Named turns come first, each shown by rows before and after it. Which turns, in which order, take the first row of each pair that follows to the second? Write the first one first, as in the answered first pair.
j_408 (before => after):
[ 14   3  -7  24 -15  -2  29  -3 -12   0 -37   3   0   9   2  27 -14  12
 -13 -12   0  16] => [  8   3 -29  32  21 -13  20 -18 -13   6  -4  21  -5 -18  -1   6  -1  11
  -9 -19  11   9]
[  3  -4  -3   5  -3  17  -8  25  14  14  -5  22 -33 -24 -24 -20  -6  -2
 -15  -4  -6 -10] => [  5  -1   7   3 -26  18   1  33  13  17 -24   9 -29  -6 -19  -3  -6   4
 -14   1 -10  -4]
[-30  -1  20 -19 -18  12 -14  27  17   3 -37 -24  18   7 -18  -2   5 -28
   1  -2 -23  -9] => [-28   5  -4   0 -12  -1  11  14  -3  15 -42 -26  38  -5 -17   2  17 -20
  18 -23 -10 -15]
[ 14  -4  -9  -5  -6  -8   3 -14   9   4   9  -1  13  -7 -15   6   9 -21
 -26   1  -4  -4] => [ 13  -5  -5  -9 -12 -10   5 -11  12   3   7  -2  15   0 -17   3   6 -19
 -25   3  -8   4]
j_892 (before => after):
[-11  -8   5   9  -5 -14  15   2  10  -4 -12   1  -6   2 -20  16 -12   0
 -14 -10  15   3] => [-20 -11   2 -10   1   0  -9  -4  22  -6  16   0 -11  -5 -10   3  -7 -14
 -12   2  13 -14]
[-10   2 -12   8 -27 -13  36  -1 -12  -1 -27 -19  27   3  -7  22  10  15
  15  -9   9   6] => [-16  11 -21 -25   6  19 -18 -14  -2 -11  38  -8   0 -14  12 -15  13  -8
  17  18  12 -18]
[ -3  -2   7   9   6  -9   6   0   1  -4   2   5  -7  -5  -2  -5  -1   3
 -13  -1  -2   7] => [-11  -8  12  -3  -9 -12   3   7   6  -1  -2  -4   2   0  -7   0   7  -7
 -12   5  -3   1]
[-12  -8  -7   5  40  28  20 -16  11 -12  11   8  -7 -15 -25 -16   2  -4
   5   3  -2 -12] => [-12 -12   4  16  11   7  43  -8  11  -6 -19  -2  12  -6 -32  10   2  -1
   8 -11  -3  -4]
j_503 (before => after):
[ -6  -3  -3   9  10  -8  20  -2 -10   5   0   1  15 -16  -8  -4  10   8
   3 -13  19  -1] => [-11  -2   3  -9  10  -1  -5   0   6  -1  21   1  -1 -12  -6 -16   5  -4
   1   1  11  -6]
[-29 -14  14  19 -25 -30  40   3  13   8 -18  -7  25   3 -17  -9  -8  21
  -2 -15  10  10] => [-51 -19  14  -3 -12 -24  10   0  32   6  19  -6  26  -4 -19 -24   3   2
  -1  -4  10 -11]
[ 22  12 -22  35   5   1  12  -3 -16  -1 -18  14 -13 -11   2   4 -15  12
 -12  -8  -3  23] => [ -2  10 -30  24  19 -15  14 -11 -10  11  12  15  12 -29  -4  -6   4   0
   1 -15  14  -2]
[-32 -19  -4  -7 -16 -38  15  15  -5  15  -5 -21  11  12 -18   5  -4  -8
  -1 -20   1   1] => [-36 -18   1 -26 -12 -28 -10  13  13   7  16 -20  -1  10 -16  -5  -2 -21
  -4  -5  -6  -7]

Between the rows of a pair lie 2 to 3 turns.
[ 24  11 -33  15  26  34   2 -19 -57   5 -15 -11   0  -1  20   7  -2  40
  34  -7  -8  -2] => [  8  11 -28 -17  34  44 -39 -23 -34  -3  27  -8  -9  -6  32 -14   0  18
  31  12 -10 -18] : j_503 j_503
[ 19   7 -15  16  14   8  15  -5 -26   6  -7   3  -1  -2  10  -4   9  11
   8  -3   5   2] => [ 25   5  -6   6  10  22  -1   1 -20  -5   2   1 -21   2  16  -9   0   7
  -1   7  -9   5] : j_503 j_503 j_503
[ -7  -7  -3 -20 -12   1  -9  -2  15  -3  35   8   2  -3   5 -13  12 -19
  -3   3   4 -23] => [ 26  -5  -2  -7  -8  27 -11   2  -3 -12  17  13 -24   8  16  -9  -9  -7
 -15  15  -9  -3] : j_408 j_503 j_892
[ 14  13  10   4 -24 -33  37  21 -27  -2 -52  -9  16   3  -2  50 -11  34
  14 -14 -14  11] => [-18   9 -15 -17  49 -23 -29   0   3  -5  56  31  -9 -55  -1 -16   7   1
  11  -4  -1 -21] : j_408 j_503
[ 19   0  13   6 -23   4  14  11   5  -5 -26 -10 -12  24   2  11 -21   4
 -13   7  -7  16] => [-13  -5   0 -17   8  -8 -19   3  23   0  34   7  -5  -8   2 -20   3 -19
  -1   8   1 -14] : j_408 j_503 j_408
[-39  -5 -21   0  -7 -23  13   6   4  25 -31 -13  20  -5   8   3  17 -11
  24   1  -3   8] => [-38  -8   2 -14 -20 -12  -5  23  24  16 -28 -16   7   0   7   3   4 -19
   9  23 -16  14] : j_408 j_408 j_408
[-38 -23  44   0 -11  -7 -25  27  25   0  -3   6 -15  26 -13  -3 -16 -10
 -13  34 -11  23] => [-50 -23  17   6 -15 -40  16  14   6  17 -10 -12  45  12 -16  12  17  -2
  29   0  14  -9] : j_408 j_503
[-23  14 -20  -9  16  -3   0 -31 -11  14  20  26  24 -20 -31 -19  19   2
 -18   8  19  -7] => [-22   6  21 -20 -24   8 -13  -6  14   4  -9  18   6  11 -40  -7  -2  -4
 -46  34  -7  16] : j_892 j_408 j_408
[ 36  14  -4  10  23  25  -2 -19   1  -8  14  23 -46 -12   0  -6 -10   5
 -22  20 -13  25] => [ 14  12 -30  17  36  -8  28 -35  -8  12  25  15   1 -35 -10  -5  16   9
   9 -16  14   3] : j_503 j_503
[-33   5 -13 -34 -15  13   4 -28 -24  -4  15 -30  44   4   8   1   2  -1
  27  24  -2 -20] => [-36   2 -12 -39  -6  18 -12 -26 -14  -3  31 -24  31   0   7 -12  -1  -9
  18  36  -4 -25] : j_408 j_408
[ -5  -2   8 -28  -1 -15   8   4  29  -6   9 -25 -10 -26 -19   8  25 -14
   3   9   5 -40] => [ 39   4   9   8   1   6  24   0  -1 -12 -28 -18 -38 -15 -15  21  -2  18
 -16   9  -2  -1] : j_503 j_892 j_408
[-26 -24  49 -13 -24 -25  -3  16  49  -5  -3   3 -12  21 -32  -5  -9 -18
 -35  13 -11   9] => [-14 -13  30 -24  14   3 -37   2  46  -8  38  16 -34   3 -17 -34  -8 -21
 -27  30  -9   3] : j_503 j_892
[ 13   3  37  13 -27   0  12  14  -9 -17  -6   1 -14  -2  -2   8   5  -8
 -15   8 -11  17] => [ -4   2  32  -7 -19   2 -12   9   7 -15  25   4 -11 -15  -2 -10  21 -24
  -9  15 -10   1] : j_503 j_503 j_503
[  1 -22  37  -6 -20  -4 -21  11  30 -12 -20  -4  -2   3  10  10 -11  -5
 -38 -16 -12  18] => [ -9 -15  17 -22  11   7 -40  -6  28 -14  23  -1  -1 -17  19 -16   5 -18
 -19  -8   3  -9] : j_503 j_892
[ 19   7  -2 -17  17 -16 -49   0  13  -6   9  -2 -20   8   8 -23  -6   3
 -24  16 -12 -17] => [ 32  12   0 -18   2  -6 -37   0   0  -9 -13 -12 -25  29  17  -6 -15  11
 -18  18 -16 -11] : j_408 j_892
[-14 -11  46 -24 -35   1 -27  29  41  -9   0   1 -15  22 -15  -8 -12 -29
 -36  26 -30  10] => [ -7 -14  50  -5 -46 -10   1  36  34  -7 -25  -3  -9  26 -21   6 -16 -13
 -38  15 -27  23] : j_892 j_892
